Each row is where one point has got to under a steady rotation. How many ticks took it there?
The counts run from 0 to 559.
[ -2  -3  -8  -5   7  -1  19  -9  25 -30   3  -2 -29   2  -3  11 -15   1
 -24 -22  18  -3  10  -1 -10 -38  15  33  31 -21 -34 -11   4  -7 -24 -10
 -18 -21  -7  23 -19   7  -2  15  -5  15 -37 -24  -9   9  30 -54 -23  10
  33  20 -17  23 -13  -1  10  41   0  20 -26 -14  11 -39   5  -4   7  -7
 -12   2   3  36]
451
[ -4  32  28 -12   6  -8  -1  23   3  -1 -31   0 -18  -3  -7   1   5 -15
   6 -41  17  -1  29  -9 -19  -1  19 -29  44 -19  18  -9   0 -25 -18  10
  -4   9 -12  -8 -20  11  31 -25 -37  -3 -33 -31   1 -13   7  -1 -18  17
  17 -12 -26 -12  -2   9 -15  -3  18 -10  -3  17  -1 -21 -23  40  -7   5
  24   2 -26   4]
106
[-13  26  20 -35   1 -24   5 -21   5 -16 -12  -6 -28  22   0   1  -4  12
  -2 -16   2  18   5 -16  -2  -9  17  21  50 -10 -15 -36   0 -22   7 -12
 -28 -13   3 -17 -45   6  14 -20 -15  27 -21 -33 -10  16  41 -28 -13   8
   1 -16   2  11 -14   5   6  42 -20  10 -23   5  10 -26   4  32  -2 -21
   5  14 -13  23]
332
[ 17  24  -1   2 -18  11  -4  -3  15 -25  16  -4 -13  15  18   5   1  11
 -25 -35 -14  -8 -30  -9  22 -51   6   0  41  10 -43  -6  10 -29 -15  19
 -16  16 -10 -31 -15 -18  15  19  -5  25 -26 -23   1  14  26 -24 -29  -3
  35  13   0   7 -14   9 -12  -1  -5 -13 -31   1  17 -11  -7 -26   4 -11
   0  21 -19  12]
424
[  5   1  27 -12 -15  17  -6  -1   7 -23 -31  -8 -49   4   2   7  22  13
  18 -46  14  14  11   3 -12  10  21  28  22 -28   5  -4  19 -21 -12   7
  -9 -11 -23  27   3  -1  32 -37 -22 -22 -45 -19   5  14  22   9 -10  -3
  -3   4 -31   2 -28   6   4  29   8  22 -14 -14 -14 -33 -27  26  11 -19
  -6  -8 -23   7]
70
[-20  45  16 -24   9  -1  14   8  -6 -11  19  16  -6  44  13   2   2   9
   5 -36  12   3   7 -13  -1 -17   4  -8  55  -1 -11 -36 -21 -29  -8  38
 -19  29   2 -25 -19  12  25  -4  -7  19 -24 -30   1   5  23 -23 -11   9
  26  -7  14 -15 -15   2 -19  11 -10 -14 -33   5  15   6 -15  -7   4 -11
  13  17 -32  25]
542
[  3  10  14 -37  -1 -16   2 -18   9 -32 -25 -16 -48   4  11 -10  14   3
   4 -20   2  18   8  -8  12 -13  14  21  24  -4  -6 -32   5 -12 -10  -2
 -22  -6 -23 -20 -36   5  16 -17 -20  23 -19 -18   0  26  32 -14 -29  21
   1 -15  -7  14 -17  -2  12  48  -3  11 -18   9   0 -33  -1  29  -5 -16
 -11   8 -18  24]
337
[ -4  32  26   0 -14  13   8  21  13 -17 -11   7 -40  21  -4   6   2   5
  28 -38 -22  11   6 -11 -25  -9  12  -6  22 -35 -24   4 -13   1 -10  22
   1  12  -5  -2   9   1  32  -1 -35 -27 -44 -24  13  -7  36 -17   4  15
  18  15 -34 -13 -15   5 -21   0  16   3 -10 -14   2 -41 -38  25   7   0
  31  12 -19  26]
290
[-14   3   3 -22   5 -12   4 -16   5 -38 -19   7 -42  13   1 -15  24 -17
 -13 -36  18  -9  -4  -4  30 -22  -2  12  14   9   3  -6  -2   0 -36  12
 -10  -3 -29 -20 -22  12  -8  10 -30  32 -29 -31 -28  22  20 -21 -32  -5
  31  14 -10  16 -22 -13   3  22  16  -8  -9 -13   7 -10 -14   2   0 -15
 -14  29 -15  28]
157
[ -7  25   1 -21  -9  13   6   5   6 -31  -1  -8 -18  12  12  -4  23  -3
  -9 -33 -12  15 -13   6  21  -2  25   3  45  24  -5 -40  22 -43  -7  51
  -2   8 -21 -15 -22 -27  12 -32 -23  17  -6 -33  28  10  14  15 -12  28
   6 -22   1 -20 -24   4 -24  19  -2  13 -19   6  -5 -13   2 -12   7  -1
  -6  11 -34 -11]
94
[ 26  -1 -10  -1  23  21 -16  -7  23 -39  23 -10  -6 -15 -13   7  11   8
  -3 -14 -17   4 -26 -29   2  -9   8   5   4 -12  -8  -5  35  -1 -49 -15
  -8   9 -24  23  -5 -14  25  -2 -63  23 -43 -35   4   1  -9   8 -27   4
   5   2 -39  -3 -14   5  23  13  34  18  14   6   0 -18 -10  10  11   4
 -13  17  -7   3]
195
[-13  12  15 -31  -5  15   0  -8  17 -30  16  10 -23   1  15   7  36 -25
  11 -12  11   7 -13  -3  22   2  13   4  28  11  -6 -48  13 -25 -12  20
 -27  26   7  -4  -6  10  13 -22 -36  21 -49 -10 -10  31  33   8 -13 -19
  -4 -22  -4 -29 -25  22  -9  22  -1  -2 -35   9 -14  -7  16  23  14 -12
 -22   3 -11  -6]
366
[ 10  30   6  -6  -8   8  -4  20   4 -18   4 -24 -15   0 -15   4  -1  -7
  20 -37 -27   8   7  -8 -34   5  26 -16  26 -10  -4 -19  19 -31 -25  30
  16 -13  -9   2  -5 -11  10 -18 -33  -8 -21 -25  27 -19  21   6 -12  45
  15 -17 -31  -3  -6  12 -36   8   5  14 -12  22 -15 -31 -23   7  16   8
  13 -11 -34  -1]
500
[  0 -15   5 -16   5 -11 -19 -20   5 -46  -6  10   2  -5 -15  -9  11  -8
   6 -54   6  -4   0  -6   3 -20 -24   2  19  -5  16   5  17  -2 -57  -3
 -10 -23 -24 -14 -24  10   4  14 -36  11 -24 -42 -16   8   9 -26 -34   6
  37   7 -36   6 -10  -9  -5   9  19   0   9  -4   5 -26 -34  -5  14 -10
   0  18 -29  33]
163
[-17   1  26 -24   6  16   3   2  14 -23  47  19  20   7   9  15  19   9
  14 -25  11   3  -6 -15 -15 -10  -4   6  51  -7  -8 -45  19 -31 -15  -4
 -29  26   7  12  -7   8  27 -21 -11  -3 -43 -17  -6  25  25   4  -2   5
  -6 -22 -14 -41 -19  17  -9  21  -8  15 -25  11   4 -15  15   4  24  -4
 -13  -4 -15  19]
360
[ -6  -1  13 -11  30  -4   7  15  22 -25 -18   2  13 -16 -19  -9   9 -43
  -6 -38  10 -15  -7 -11  -2  -7   5 -24  29   3  21   3  19  -8 -51   2
  -3  -1 -37 -12 -14  21   1 -21 -60  24 -30 -46 -16 -12  -5   1 -26  15
  21 -12 -22 -10 -12   6  -1   7  19  -6   2  10   5 -18 -12   7   0  -9
  -2  19 -18  24]
379
[ -5  -5   2 -10   8 -16  -6 -21  -1 -48 -11  -6 -15   2  -1 -10  16  -9
   2 -49   7  -5   0  -8  15 -18 -19  -3  -1   5   9   9  22 -12 -57  22
 -10 -17 -33 -17 -21   9  -2  13 -35  16 -22 -39 -13  10  12 -21 -32   7
  26   6 -28   9 -17 -21  -9  11  18   0   7 -21  11 -18 -36  -5  -4 -12
  -4  17 -33  26]
162
[ 38  26   5  -7   0  18  10  22   0 -28  -5   6 -35   8  -8 -19  20  -2
  11 -21 -13  19  -1  -3   4 -13  17 -10   9  14 -16 -32  -2  -9 -23  22
   4  18 -49 -14  12  -8  14  -1 -31   6 -31 -23  25   9   9  19 -12  35
  -9  -3  -4 -11 -30  -8   4  31  32 -10  -3  23 -26 -14 -27   4  -5   6
   0  14 -47  21]
526
[ 23   5  -8   6  10  13 -28  18  27 -36  31  -7  32 -18 -11  10   6   9
 -15 -21 -14  -6 -21 -22  -7 -17   8   2  32 -16 -15  -3  37 -12 -38 -16
 -14   0 -27  24 -20 -23  15  -8 -37  11 -38 -48   9 -16   0   1 -15  13
   7  -2 -35  -7 -13   7   4  18  23  22   5  11   7 -20   5   2  17  12
  -9  15 -13  18]
200
[-19 -12  40 -16 -21  -1   3   4   9  -9   3  -6  -9 -12  -5  14  14   3
 -23 -42  -1   7   0  -5  16 -36 -13  -7  51  17 -28   2  23 -30 -13  19
 -20  -6  -5  -9  -3  12   9   3   6  24 -14 -13 -12  35  34 -12 -24  -2
  37  -1 -35 -12 -10  18 -40   3 -18  11 -34 -11   2 -35  -6  18   2 -12
  17   3 -28   7]
394
[ 18 -17 -27 -11  -5  14  17 -42  15 -25  18  -9 -35  24   5  11  -4  10
   4 -32  -2  11 -15  -5 -17 -19  10  25   8  -5  -8 -39  16 -14 -35  14
  -4 -26   7  10  -1 -12  30  20 -27  20 -36  -5   5  32  17 -37 -29  24
  26   1 -15  11 -24   7   6  18  -1  16 -22   5  -4 -32 -28 -26  10 -18
 -16 -10  -4   3]
458
[ -5  17  41 -13  21  -5  -7  19   6 -17  36  30  12  16  -3   4  -2  10
   7 -18  -1 -14 -13 -22  -6 -16  -7  -4  55 -22 -13 -22  -6  -1 -26 -19
 -24  31   2 -14  -5  26  30  -9 -17   8 -48 -43 -10   3  22 -21   6 -10
  20  -2  -8 -19   0  10  -2  14  15 -24 -23  18  11   3  -6   1  21  -5
   7  20 -22  31]
143
[ 26  -6   1   3   9  17  26  15  29  -5  22 -11   2 -13  -3  12 -12 -17
 -19 -18  13   2   3 -14 -39 -42  22  -8  34 -12 -26 -27  18 -16 -23  -3
  -8  -9 -10  13  17  -5  24   8  -3   5 -36 -17   5   6  22 -31 -19  49
  29   5 -12  -1 -10  23  -1  31   2   6 -31  30  -3 -42  -2 -20   1   6
 -12 -11  -5  32]
236
[ 15  41   4  -9  -3  -8 -27  17   9 -33 -13  -9 -32  26  18 -12  22  21
   9 -54 -12  -5   3  -5   5 -12  17   2  18 -16   0  -1  12 -19 -29  18
   2  14 -29 -22 -25 -28  39 -17 -36  -5 -17 -36  19 -22  17   1 -26  20
  11   8 -15   5  -9 -19  -4  -6  15 -10   4  12   5 -10 -27  11   9   1
  -3  17 -22  17]
316
[ 28  29  -2  -1  -8   1 -22  -5   0 -36   5  -3 -49   5 -23  -8  13   5
  -3 -23  13  -4   2 -12  -1   8   6  38  31 -20   6 -16  -8  -5 -40   2
 -11  -5 -10  23 -23   0  12  -1 -22  22 -67 -28  -9   0   6  -7 -17 -13
  13  17 -14  22 -16  -6  20  35  36   5 -17   3 -19  -4 -20   1  22   0
  -9  21 -36   0]
40
[  8  32  10  -9  14 -20 -16  11   7 -21  25 -15 -16  -6 -28   3 -21   2
  11  -4  -5 -10   8 -22 -29   4   0  12  23 -40  -8 -13  -7  13 -49 -17
  -2  -1   4  13 -20  10   0  23 -28  10 -63 -36 -15 -10  21 -28 -12  -1
  21   4 -34  22   6   4  11  30  34   2 -15   7  -1 -19 -13  17  11   2
   2   9 -19  13]
442
[-16  17  10 -10  28   0   9   5   7 -39  11  11  26  -7  -5  -8   2 -42
  22 -26 -23   3 -12 -22  -5 -17 -11 -42  20   6 -12 -11  25 -23 -40  27
  -3   5 -18 -23 -10  14  -6   5 -56  16 -29 -49   1 -13  18 -11 -16  33
  12 -26 -26 -21  -3  10 -20  11  -3   2   4  12  10 -26  -7  -9   5   0
   7  12 -23  21]
382
[ -2  22 -11  -8  -6  -9  -8 -22  16   2   4 -21 -24  -6  -3  20   0   6
 -25 -30  18   5  11 -21  -7 -11  12   3  56 -16  13 -25  21 -41 -20   7
 -23  -2  23  18 -29  -2  36   0 -19  43 -40 -18 -17  23   2 -10 -41  -2
  34 -14 -21  11 -13  29  -5  -1  -2  13 -28   8  -1 -18   4  16  -3 -11
  -1   8 -12 -31]
215
[ -5  14   1 -22 -15  16   0  -1  12 -25  14   7  -8  23   1  -9  28  -5
  -5 -19 -10  10 -16   2  11  -8  26   3  46  25  -2 -43  19 -31  -8  28
  -2  -4  -6  -8 -19 -27  16 -28 -30  25 -15 -34  23   4  10  11  -6  32
  16 -31   7 -22 -25  11 -22  13  -6  11 -23  24 -21 -21  -3 -11  13  -5
  -2  15 -29 -11]
93
[ 18   7  -6   7   2  35  25 -17  -4  -8  27  -6 -14  10   5  12   7   2
  -2 -31   5  20  -7  -9 -16 -34   4  -4  27   6 -25 -29  15 -50 -13  38
 -19  17  -3  -7  18   2  38  10   3  10 -40   0   6  31  16 -13 -30  32
  18   1   2 -16 -36  22  -5  12 -13  14 -33   5   1 -19 -17 -46   3 -16
  -1  -9 -27   5]
243
[  4  21  17   0   3  27   8   5   6 -23 -18   1 -45   5   3   6  20   0
  29 -40   4  27   8  -4 -12   6  24  10   5 -32  -1   1   9 -16 -10  18
 -15  10 -18  16  -2  -1  23 -28 -41 -28 -48 -24   6  -1  23   4 -15  15
 -19   8 -21 -18 -29   2   8  21  15  17   4 -21  -3 -37 -22  23   8  -7
   3  -6 -16  13]
74
[ 19  -6   9   0   7   6 -11   3   8 -26   8 -10 -22   2  -1  11  -8  22
  11 -47 -10   2 -15  -2 -29  15  15  23  32 -39   7 -23  33 -15 -59  -3
  12   0  -5  25  13  -3  45 -27 -25 -15 -52 -20  -1  13   4   6 -31   4
  -2   8 -41   2 -22  -5  17   9  24  12 -18   6  -6 -12 -32  -9  19  -7
  -3  -3 -19  -5]
467
[-11   5  19 -10  17  17   6  -1  14 -27  34  14  33  11  17  14  14  16
  26 -28  -5  14  -3 -17 -19 -19 -10 -11  27 -11 -14 -38  13 -33 -27   9
 -27  23  -9  -4  -1   6  32 -21 -23 -13 -30 -25   4  15  28 -11 -12  22
  -8 -20 -21 -33 -23   8 -17  16 -22   6  -5   7  17 -15  -1  -2  15   3
  -7  -9 -21  37]
356
[ 15   2  26 -26  14  19  30  -9   4  12 -16   7 -34   3 -11  -3  10   3
 -20 -31  13  28  11  -6  -2 -20  13  11  51  11  -8 -27  -1  -8  14  -5
 -15   2 -16   5   8   0  32 -14 -22  31 -33 -11   8  44  -2   9  -3  17
   9  -9  -5 -16 -32  10  15  40  16  15 -19   6 -19 -22 -27  27 -18 -10
  12  25 -28  12]
518
[  5  13  10  -2  -4  -4   1  13   9 -16 -23 -26 -17 -10 -23  -9  -3  -8
 -13 -45 -13   5   4   6 -18   3  28  -1  42  -4   5  -2  32 -25 -37  25
  17 -21 -34   4 -11 -14  12 -27 -21   3 -20 -37  14  -9   0  13 -21  34
   6 -12 -35   6 -21   2 -14  17  17  21  -6   8 -12 -33 -25   4  17  -3
   4   8 -40  -1]
497
[ 45  16   5  -3  -4  20   2   4  -3 -26  -2 -13 -35  -2 -19  -8  -4   8
   5 -15 -29  32 -10 -13   3 -32 -12 -11   2  -6 -36  11   4  -5 -23  12
  -7 -12 -43 -23  15  -5   9  30 -24  17 -40 -16   6   6  15  -3 -26  18
  14  19 -23  11 -22   7   0  23  23  13  -9  -9 -12 -34 -46  -3  -6   6
  15  18 -41  22]
12
[ 26  47  -5  -7 -11   3 -12 -19 -12 -27  -8  -1 -57  22  -5 -11  -3  14
  16 -16 -17  16 -13 -18   5   0   2  23  26 -20 -19 -14 -15 -19 -21  23
 -19   3  -2 -11 -20   3  12  -7 -24  21 -61 -19  -5   4  13 -13 -30 -15
   3   5   4  26 -19   4  18  21  15   9 -26  -7  -6  -5 -20  -4  18 -22
   1  23 -39 -10]
38
[ 17  -9  -4  -3  18   2 -15 -11  22 -32  -9 -12 -13 -17  -5   5  -3   2
  -7 -28 -20  -5 -36 -21   8 -14   5   9  16 -21  -3   5  32   2 -42 -22
 -13 -12 -23   5  -2 -15  32 -13 -61  23 -54 -32   4   7  -4  10 -30  -2
   5   5 -34  -3 -16  15  29  16  27  16  11  -2   1 -26 -19  13   5 -11
  -7  28 -10   6]
194
[ 31  23  20  10  -5  16  -8  21   4 -13  -6  19 -24  -1 -34  -8   6  -7
  21 -24   5  -9 -13  -8 -14  11   5   1  43 -29  -1  -4  -1 -11 -35  10
  -6  11  -9   8  17  23  13 -21 -13  -8 -74 -23 -12  -5   1  15 -18 -17
  15   7 -15  -8 -18  17   8  17  24  -4 -25  12 -21 -15 -32  -7  22 -10
   9  11 -27   0]
256
[ 32  23  18   7   2   1  -2  29   7 -19 -13  26   7  24  -3  -9  10  -3
  -2 -46   1 -13   2 -10  -7 -32  17 -26  45  -7  -6  -5  -4 -17 -19   6
  -5  13 -38 -24  12  -4  28 -18 -12 -11 -32 -27  14 -15  10  -1 -12  28
  31   8   3 -18 -17  -3  -8   3  15 -23  -8  31   8 -23 -28 -17  14   5
   5  18 -24  44]
533
